Each row is where one point has got to under a steady rotation. How many ticks took it there?
The counts run from 0 to 493.
[135 159 176 135 154 175 136 130 120 146 139 164 100  93 141  98 138 137
 159 114 135 137 112  84  87 143 149 103 136 111  86  84 138 145 119  91
  91 115 104 109 135 154  62 135 123 151 118 122 122 102 118  97 103 129
 115 172 144 139 161 103 119  83 145 152 114 116 134  65 103 130 199  92
 123 149 105 107 136 182 139 135 143  92 122 129] : 153
[125 155 190 106 169 181 155 125 123 129 140 150  93 101 143  98 158 156
 157 119 138 137 128 108  91 146 128 107 143 109 110 121 129 156 117 103
 103 121  90 126 125 137  74 130  95 140  92 109 114 111 120 105 107 132
 115 159 138 162 189 102 155  74 134 128 114 115 130  78 128 123 171 110
 121 175 115  98 156 191 113 123 155  99 104 131] : 228
[126 171 152 133 149 173 137 128 101 140 154 152  81  98 146  90 136 152
 162 106 145 144  81 100  73 129 153 117 158 105 119  94 159 150 128  84
 108  86  96 126 119 138  97 153 100 145  95 138 120 102 102 106 110 150
 120 152 140 150 150 115 122 103 160 152 124 130 147  94 109 122 162  91
 149 176 101 117 159 198 122 116 157  99 144 109] : 493
[131 151 152 112 160 178 158 128 138 107 131 146  81 104 168 104 157 125
 133 107 160 141 104 110 120 141 133 137 134 102 140 108 115 136 111  85
 117 109  82 125 129 153 113 133  50 156  79 114 129 102  82 113  99 137
 102 144 141 141 155 148 150 125 152 121 136 128 120  78 123 156 188  97
 117 165  93  99 170 178 144 123 145 129 121 163] : 480
[120 147 149 127 152 169 123 137 115 134 152 171 109 101 173  94 131 136
 151  96 148 129  98 100 116 156 144 127 141 112 107  93 137 144 111  88
 104  88  92 102 123 141  86 135  86 173  73 115 134  99 103 105 135 105
 112 171 164 159 153 120 152 105 137 148 126 110 136 100 124 153 186  96
 131 168  92 103 146 183 159 134 144 115 121 134] : 231
[114 158 159 135 153 190 146 134 114 130 138 157 100 120 154 114 146 140
 163 114 132 165 126  86  80 148 155 136 132 118 106 117 137 143  99  87
 116 110  75 116 140 156  65 139  90 155 121 123 137 115  93 120  89 145
 108 167 145 163 155 123 138  87 148 136 134 122 145  94 113 132 171 110
 119 154 102 114 153 203 139 131 157  85 146 140] : 107
[126 155 170 114 153 191 158 134 121 123 128 163  94 114 156 113 140 116
 154 129 149 152 120  78  86 161 131 119 136 108 111 105 126 129 102  81
  81 120 105 129 120 141  81 166  94 119 107 137 122 114 100 112 106 110
 106 146 132 155 179 122 120 101 165 159 115 125 135  67 116 132 193 106
 134 150 117 120 145 194 119 114 166  95 144 137] : 336
[146 156 174 116 170 177 140 116 130 117 148 127  72  98 134  79 154 143
 144 123 147 134 102 104 102 123 147 131 140  96 108 116 125 142 128 109
 101 142  96 142 153 140  89 140  99 158 120 113 133 121 100  85 102 161
 112 164 141 135 165 105 132 102 158 117 125 114 126  50 114 128 185  89
 100 167 101 105 168 177 116 126 144 101 111 131] : 198
[127 166 164 137 145 187 153 117 119 136 135 130  87 103 141 120 150 133
 134 130 140 154  94  99  85 113 144 122 134 107 119 123 136 145 113  77
 108 112  80 119 127 161 108 141  64 146 105  99 127  93  88 123  81 169
  98 144 138 147 148 126 147 117 139 138 144 134 142  69 113 126 166  87
 128 168  92 129 157 194 124 113 145 100 139 159] : 334
[144 169 173 133 150 172 145 124 125 138 137 151  63  98 131  89 159 134
 164 134 153 131  92  91  84 118 148 103 148  97 113  96 135 141 141  83
  97 118  97 134 142 145 108 138 103 127 106 126 111 104 106  93  88 152
 114 142 131 132 148  98 113 102 161 129 125 147 124  58 100 132 176  78
 127 157 109 106 164 173 123 119 157  97 124 128] : 249
[131 154 149 138 135 180 127 124 102 133 157 140  80  94 168  83 130 128
 142 111 142 142  70  87  97 128 151 139 156 113 115  96 143 134 113  82
 104  97 107 127 118 132 100 156  70 170  94 111 134 100 103 105 116 133
  99 149 136 145 149 131 130 130 156 170 123 125 144  77 125 133 176  87
 134 164  82 134 158 194 134 122 151 112 146 133] : 28
[132 137 177 149 144 186 129 119 113 144 145 150 103 108 152 107 132 118
 135 144 146 135  94  85 107 136 142 123 129 125  83 120 132 141 107  87
  67 117 105 111 128 137  95 152  74 146  91  94 138 101 101  94 113 117
 101 152 152 161 163 104 158 123 130 157 138 110 136  57 126 131 176  94
 129 164  99 133 144 185 131 118 143 100 125 155] : 110
[138 149 177 113 173 179 153 124 144 104 134 145  81 120 142  98 163 131
 152 126 153 140 126 107 113 147 137 134 132  99 109 126 113 139 111 105
 102 139  85 127 152 146  89 136  78 149 104 110 129 127  94  97 100 142
 117 156 147 147 173 109 152  97 143  98 134 119 112  61 121 139 181  99
  98 160 105  81 174 176 127 128 150 110 105 149] : 162
[138 146 161 144 132 179 143 129 127 141 136 166  86  99 167  99 152 110
 151 123 158 136  83  89 111 139 136 107 141 109 111  88 128 136 128  76
  91  96 101 113 124 151 121 135  73 140  74 114 114  85 100 102 106 111
 104 141 143 136 138 121 134 127 143 153 132 143 120  72 113 156 190  86
 135 146 101 111 148 170 158 126 150 114 126 150] : 211
[131 163 183 127 160 180 151 116 113 139 144 140  83  95 125  97 145 155
 147 136 134 136 104 100  77 126 136 104 143 107  98 119 140 154 124  99
  86 123 103 134 131 141  85 150 109 131 110 111 115 105 117  97 106 151
 117 154 130 157 175  99 136  86 142 142 120 118 141  59 116 108 168  96
 129 176 112 121 155 191  99 112 150  95 120 127] : 264
[140 161 181 110 174 171 157 117 129 127 131 127  89  89 129 107 147 144
 127 118 140 128 112 112 106 126 132 106 126  94 106 112 126 154 115  94
  94 131  97 127 126 159  83 132  93 147 111  93 122 100 108 107 102 155
 110 157 139 144 172 115 152  86 139 133 112 108 127  50 122 121 187  96
 110 173 100 110 147 181 119 123 131 104 109 147] : 0
[141 162 178 126 159 189 161 112 129 121 135 126  69 113 131 108 159 131
 139 143 153 148 100  98  81 120 136 118 137 100 117 125 128 136 124  87
  96 130  87 142 137 153 108 151  74 125 113 113 122 110  86 105  78 163
 104 139 129 142 167 113 134 111 155 128 133 134 128  54 112 119 170  90
 117 161 113 115 169 186 108 112 155 101 126 148] : 446
[141 167 177 130 164 171 136 123 123 137 140 141  87  95 120  92 136 136
 144 128 144 119 103  97  89 130 151 101 135  98  87 104 144 147 129  94
  73 126 109 126 137 148  83 146 124 142 116 115 128 106 110  94 115 152
 119 161 148 143 162  97 126  94 151 138 114 113 135  52 104 114 185  89
 126 165 107 106 147 174 118 130 136  92 119 126] : 1
[123 155 177 127 147 184 142 133 112 132 141 176  93 104 161  92 143 135
 176 120 143 147 113  79  89 157 137 112 148 118 100  92 137 136 116  93
  91 108 107 124 123 130  73 151 110 129  96 133 113 116 118  99 116  99
 117 153 135 154 174 100 121  88 151 161 111 130 138  81 114 134 182 103
 133 153 121 107 147 190 127 120 168  95 134 121] : 417
[133 145 165 134 149 186 154 130 139 119 125 154  99 116 167 116 150 101
 142 129 163 146 109  92 122 148 134 131 126 113 115 109 110 129 105  75
  94 117  87 112 134 158 111 138  58 143  87 110 126 105  81 111  95 119
 101 148 144 141 152 132 149 128 137 129 138 129 118  65 118 156 193  92
 117 146  97 107 151 173 153 125 144 113 127 167] : 14
[144 152 160 123 150 178 126 123 112 125 156 139  85  89 167  76 125 129
 130 117 140 133  73  93 104 132 146 141 156 107 109  98 138 128 114  97
  91 112 115 131 125 123  94 164  85 171  99 105 142 111 104  97 131 129
 108 157 144 142 163 125 137 121 158 163 122 104 145  59 126 130 192  89
 121 166  86 131 152 183 127 119 146 113 133 132] : 423
[139 158 156 140 163 172 117 132 123 127 153 164  91 117 150  74 141 125
 168 114 163 123  97  95  96 145 168 131 148 105 103  99 149 127 128  92
  91 103 106 120 151 129  98 152 109 160  93 139 134 119  93  76 131 130
 125 163 166 147 145 100 125 112 163 126 129 119 134  77 104 147 185  82
 132 161 103  89 166 170 140 137 153 107 129 111] : 83
[134 152 163 149 150 179 131 119 124 122 153 141  76 121 147  92 153 126
 149 133 169 132  77 106 108 124 155 128 147 112 114 125 129 136 132  84
  98 107  87 126 147 138 139 144  61 142  74 110 124 110  89  92 108 148
 111 145 153 149 137 108 150 133 145 116 151 135 123  76 120 148 161  85
 129 171 103 101 180 175 132 115 155 115 119 140] : 404
[115 144 174 147 143 197 150 123 121 128 142 158  94 129 150 119 156 129
 163 140 144 160 122  87  90 148 145 126 129 132 100 137 126 139 110  84
 101 117  79 120 145 149 100 144  71 133  89 113 122 117  92 107  89 131
 106 154 148 174 162 104 155 102 130 116 145 132 133  84 122 135 157 105
 126 153 116 108 165 198 134 116 161  89 128 150] : 258
[132 174 158 110 172 167 160 137 128 115 135 153  78 111 139  97 162 150
 165 102 157 142 107 113  90 145 141 118 145  86 140  99 130 142 124  88
 124 104  77 133 136 154 100 129  88 137  93 145 112 111  96 110  97 151
 124 154 144 143 155 126 128  89 165 107 123 139 124  97 106 143 176  95
 131 168 109  81 174 180 127 124 164 115 124 123] : 325
[123 160 171 138 171 173 148 128 133 141 127 164 109 111 132 109 152 136
 156 113 149 130 124 104 102 142 153 107 123 103  95 108 135 157 119  80
  98 111  74 100 144 164  85 114  98 144  93 121 118 100  92 103 103 147
 123 168 169 158 144 107 151  85 132 109 133 122 127  90 105 144 181  93
 124 171 101  87 150 177 152 140 137 102 110 139] : 471
[132 154 175 117 163 184 171 125 140 114 118 149  91 109 150 123 157 119
 132 125 159 140 116 104 111 143 123 106 128  97 121 106 113 139 114  83
  95 121  82 118 122 169 105 129  64 127  84 109 110  94  91 116  92 128
 108 140 136 144 164 136 154 106 140 129 126 130 110  62 121 143 194  96
 117 158 106 100 153 174 134 117 143 114 116 173] : 131
[129 148 155 120 168 180 143 134 130 123 126 154 113 112 163 115 137 119
 127 111 148 136 113 106 123 161 141 130 122 106 104 110 124 136  93  84
  89 110  92 100 125 156  81 141  74 163  89 109 140  96  86 114 123 117
 106 160 159 157 163 134 163 109 136 139 128 100 130  75 125 146 203 102
 121 167  91 106 143 185 145 133 133 111 123 158] : 429
[147 167 172 143 153 177 153 124 138 134 126 145  81 109 123 110 147 114
 151 136 154 135 110  88  86 124 148  99 129  97 102 100 131 135 123  71
  79 129 100 122 144 163  98 142 108 124 120 128 120 103  90  99  91 151
 112 147 141 133 147 105 111 110 156 132 130 133 125  46  93 131 192  86
 126 146 111 106 148 173 132 126 144  93 131 146] : 168
[138 149 164 102 165 174 131 131 125 111 151 148  85 102 161  72 137 138
 137 113 154 125  94 102 115 155 135 141 156 103 116 103 128 132 112 110
  94 118 116 134 128 117  87 157  89 166  86 115 133 122 111  88 144 115
 114 160 140 145 179 123 141 105 163 146 109 105 130  63 131 136 192  96
 118 174 101 102 163 178 116 120 153 122 118 122] : 271
[116 155 160 142 155 182 127 130 110 142 145 164 114 120 144 100 121 122
 160 123 151 136 102  88  82 159 155 125 138 117  88 115 155 137 112  79
  75  97 104 114 129 133  84 168 108 144  90 133 136 105  92  99 136 122
 125 161 160 175 161 102 141 103 149 148 127 110 151  88 108 125 177 101
 151 171 103 112 147 191 126 124 152  94 141 117] : 149
